rotation steps, each row followed by its count of steps:
The counts run from 0 to 96.
[131 133 169  91 103 128 139 126  79 166 160 123 149 148 143 133 132  93
 120 147 179 123 149 112 114 141 138 138  77 117 109  79 158 112]
7
[120 114 198 136 130 128 149 150 106 187 157 115 169 145 104 116 144 101
 119 138 174 123 170 139 163 130 156 117  92 125 123  66 159  91]
87
[106 120 169 102 109 132 142 122  75 178 148  97 142 172 120 109 150  74
 138 138 183 149 151 128 129 137 155 123 106 132 138  77 165  95]
16
[116 105 144 147 114  98 146 141 101 177 151 128 121 172 131 112 135  91
 131 137 174 144 148 156 169 127 154 131  71 108 157  74 181  90]
76
[104 111 143  92  98 132 149 139 103 181 146 124 140 150 156 130 163 118
 107 151 192 100 156 127 135 125 160 141  90 117 134  77 160 118]
39
[114 123 151 110  99 128 141 128 106 160 150 104 151 153 144 123 148 116
 112 133 160 121 127 122 195 129 152 139 107 100 133  74 191 108]
54
[102  93 167 106 113 145 173 118 109 195 146 110 153 171 119 119 166  93
 133 112 169 109 140 146 147 110 158 122 107 104 132  85 168 131]
46
[128 128 158 101 121 143 144 112  85 165 152  97 133 156 130 117 152 104
 146 147 189 140 145 136 134 136 153 116 106 129 139  88 146  97]
21
[132  92 157 117  94 123 174 111 102 192 132  99 142 151 109 109 167 114
 113 136 160 120 128 135 190 131 146 131 123 104 146  84 183 105]
50
[124 123 168  94  92 133 156 136 111 165 129 112 157 147 165 126 169 123
 130 147 190 102 152 121 171 117 148 135  95 105 127  64 156 117]
33
[113 107 141 133 107 120 148 141  99 162 123 136 129 158 120 108 134 109
 111 151 165 131 140 162 173 133 152 134  85 112 138  67 165  87]
80
[113 122 161 101 118 136 142 131 110 190 150 119 150 158 138 136 163 125
 113 136 215 103 149 117 131 135 137 125  86 117 118  74 143 118]
37
[113  89 153 111 127 134 138 124  87 186 142 101 140 171 136 100 142 112
 139 145 157 146 175 144 136 140 164 116 105 120 143 103 177  91]
20
[124 126 162 144 112 126 141 152 101 183 152 105 157 165 118 128 170  91
 132 137 177 147 142 124 169 116 129 141 108 130 130  85 170 121]
62
[110  73 170 139  95 120 136 155 109 195 154 118 147 162 122 117 143 121
 104 139 152 112 157 153 166 140 146 142  93 130 126  71 163  85]
91
[103  98 157 112 125 134 158 141  90 183 130  89 152 156 153 114 169 111
 133 145 177 134 173 154 158 137 131 110 111 123 122  82 153  71]
25
[121 126 150 127  81 137 132 156  95 162 134 134 138 169 159 104 178 106
 109 165 185 119 131 121 184 118 124 152  87 124 137  66 183 108]
64
[120 129 168 126 128 118 150 128 107 173 131 138 163 151 108 118 139 100
 113 153 183 124 126 142 175 136 122 132  77 133 126  69 142  89]
83
[116 133 159 106 108 151 140 121 102 179 142 120 151 149 131 110 150  97
 106 143 167 132 116 118 181 120 140 133 105  99 149  64 184 108]
53
[112 110 156 147 102 115 139 147 102 162 151 116 132 143 154 114 126  87
 113 150 174 121 125 145 171 116 154 136  80 124 140  94 177  93]
75
[120 116 168 133 106 125 140 134 105 187 152  95 160 159 133 123 171 122
 139 132 212 130 163 123 140 122 134 129 104 139 135  80 150 107]
31
[126 111 164 125  85 120 120 157  83 168 143 133 147 151 133 122 116 115
 114 149 161 110 150 143 176 155 125 133  82 125 132  72 180  98]
90
[129  93 152 102  97 135 152 151 102 190 141 101 153 174 132 114 158 118
 122 135 159 105 138 124 156 119 170 131  86 111 150  73 179 122]
45
[125  84 169 131 112 126 161 150  85 180 127  88 158 163 159 123 165 127
 139 135 191 140 156 134 150 122 143 123 113 126 130  85 173 101]
30
[140 114 166 106 104 132 135 120  97 179 168 119 154 161 118 126 148  99
 130 130 152 124 180 125 110 124 151 161 106 143 117  83 160  98]
5
[123  93 149 134  94 115 135 157 101 154 170 127 119 179 166 100 150 103
 115 140 176 127 126 139 167 119 143 143  86 114 141  92 177 101]
70
[114 107 164 156 100 112 132 138 104 183 155 116 107 164 137 108 149  98
 132 146 162 142 148 145 158 111 150 133  89 121 137  66 170 103]
71
[113 106 161 146 117 121 163 163 111 182 147 115 151 141  95 107 133 108
 128 152 169 124 151 156 161 145 155 125  88 136 138  71 148  94]
82
[125 149 176 123 124 148 132 141 100 188 161 143 173 167 111 132 141  97
 103 125 161 122 148 147 152 146 132 138  81 128 110  62 148 107]
93
[120  97 138 109 103 142 156 137 113 180 137 133 137 167 145 130 155 114
 104 140 184 113 129 131 158 116 183 142  85 102 142  83 182 107]
44
[106 127 165 115 107 133 135 135  92 173 122 137 174 153 126 123 137 117
 120 165 179 102 125 150 196 147 139 141  76 133 115  79 173 107]
84
[102 126 170 107 101 147 156 118  91 175 157 122 153 139 128 144 147  92
 109 136 207 120 136 121 121 130 143 120  95 108 143  68 165 126]
42
[115 114 150  71  90 137 137 128  73 176 156 102 124 154 139 120 138 104
 128 146 177 117 146 111 145 129 162 142  73  94 116  87 166  94]
13
[106 108 178 121 120 147 149 147 111 196 157 109 163 166 129 117 178 103
 132 120 178 110 151 126 151 102 161 128 109 110 129  88 137 122]
36
[119 133 157 115 123 147 131 127 104 199 149 121 154 160 136 122 171 109
 130 124 164 144 134 104 178 105 129 118 107 106 138  55 181 126]
57
[130 131 164 122  98 135 130 135 103 171 128 130 173 153 117 130 114 110
  97 160 167 102 145 129 190 161 135 150  59 123 114  62 161 105]
89
[145  90 147  99  86 150 135 154  90 187 161 109 127 180 154 115 153 107
 131 145 165 123 165 124 133 127 164 147  99 121 125  96 181  91]
9
[134 120 156 104 119 132 147 141  95 176 138 100 166 168 126 111 188 121
 133 142 191 152 162 142 150 146 155  94 107 136 130  79 153  93]
26
[113 124 175 151 122 132 124 140  94 167 158 123 120 180 143 118 157  70
 132 122 202 144 148 111 135 122 145 134  83 111 127  63 168 113]
67
[114 140 167 135 103 122 132 136  89 179 166 121 154 171 142 115 172 115
 108 143 184 122 142 118 157 124 124 144  95 118 125  55 170 120]
63
[106 134 167 123 133 121 154 135  96 173 139 119 129 133 121 108 148  89
 129 139 185 121 119 155 150 144 143 116  75 121 154  65 159 109]
78
[126 124 153 147  96 129 121 147  99 171 144 117 129 161 156 125 165 100
 105 150 177 113 115 134 152 114 128 140  72 105 130  75 172 108]
69
[ 97  95 148 121 113 131 146 140  90 174 144 118 160 155 132 115 134 110
 104 167 162 113 153 163 195 147 158 140  83 125 138  80 177  92]
85
[111 107 169 148  87 126 142 140 117 181 144 112 167 160 123 107 156 113
 113 126 161 134 162 169 183 135 149 134  89 125 124  73 179  90]
86
[116 104 164 113  86 141 147 136  93 160 149 114 154 175 160 134 167 136
 108 146 194  99 142 121 172 120 163 138  87 127 119  75 163  97]
34
[117 108 173 102 108 129 148 118 108 166 127  97 156 148 156 112 151 128
 115 152 202 126 153 119 167 135 149 129  99 135 112  77 158  90]
28
[129  81 163 107 105 136 142 136  90 184 155 127 124 181 127 118 141  86
 139 130 178 126 177 137 144 145 157 148 107 119 125  96 160  83]
10
[115 128 165  94 119 143 136 121  86 206 145 101 122 185 120 129 150  80
 126 144 182 131 168 122 121 133 164 134  83 109 116  82 157 105]
11
[107  98 173 121 116 128 165 152 103 190 140 103 148 158 103 117 170  92
 111 107 159 133 135 127 165 135 169 143 117 106 140  65 167 100]
51
[117 114 169 123 107 130 130 143  90 184 138 104 154 166 114 108 170  99
 117 127 173 151 149 121 166 129 142 135 122 111 138  73 190  95]
56
[122  97 143 108 113 134 142 120  90 178 136  95 126 169 150 105 154 106
 129 153 192 116 166 138 160 125 151 128 101 111 126 110 183  78]
19
[122 135 152  91 136 143 133 129  85 175 127 106 147 143 137 107 153  98
 142 167 204 138 155 113 158 146 141 117 103 120 128  76 158  92]
22
[134 108 142  96  94 145 123 137  89 157 138 124 156 175 136 125 144 111
  95 144 166 106 168 116 135 129 145 157  77 125 103  74 182 107]
3
[126  96 156 125  91 131 143 141 113 167 149  97 146 188 147 130 163 129
 130 141 189  96 151 125 155  99 174 133  98 123 113  76 150  89]
35
[120 126 157 109 126 122 152 138 112 185 150  99 170 161  96 126 167  90
 120 142 176 142 145 137 162 140 139 128 116 103 132  61 178 128]
52
[104 102 152 104 118 135 141 121  92 184 145  93 120 169 118 108 150  72
 122 149 171 145 153 126 149 140 159 134 103 124 135  70 164  84]
15
[118 129 168 112 113 125 143 136 100 183 134 110 154 165 148 124 167 111
 119 140 199 108 150 117 155 125 146 131 112 126 119  65 140 113]
32
[131 144 175 102 109 143 149 137  97 172 135  97 160 159 142 124 164 107
 125 151 190 110 157 141 170 134 133 111 103 129 125  74 146  98]
27
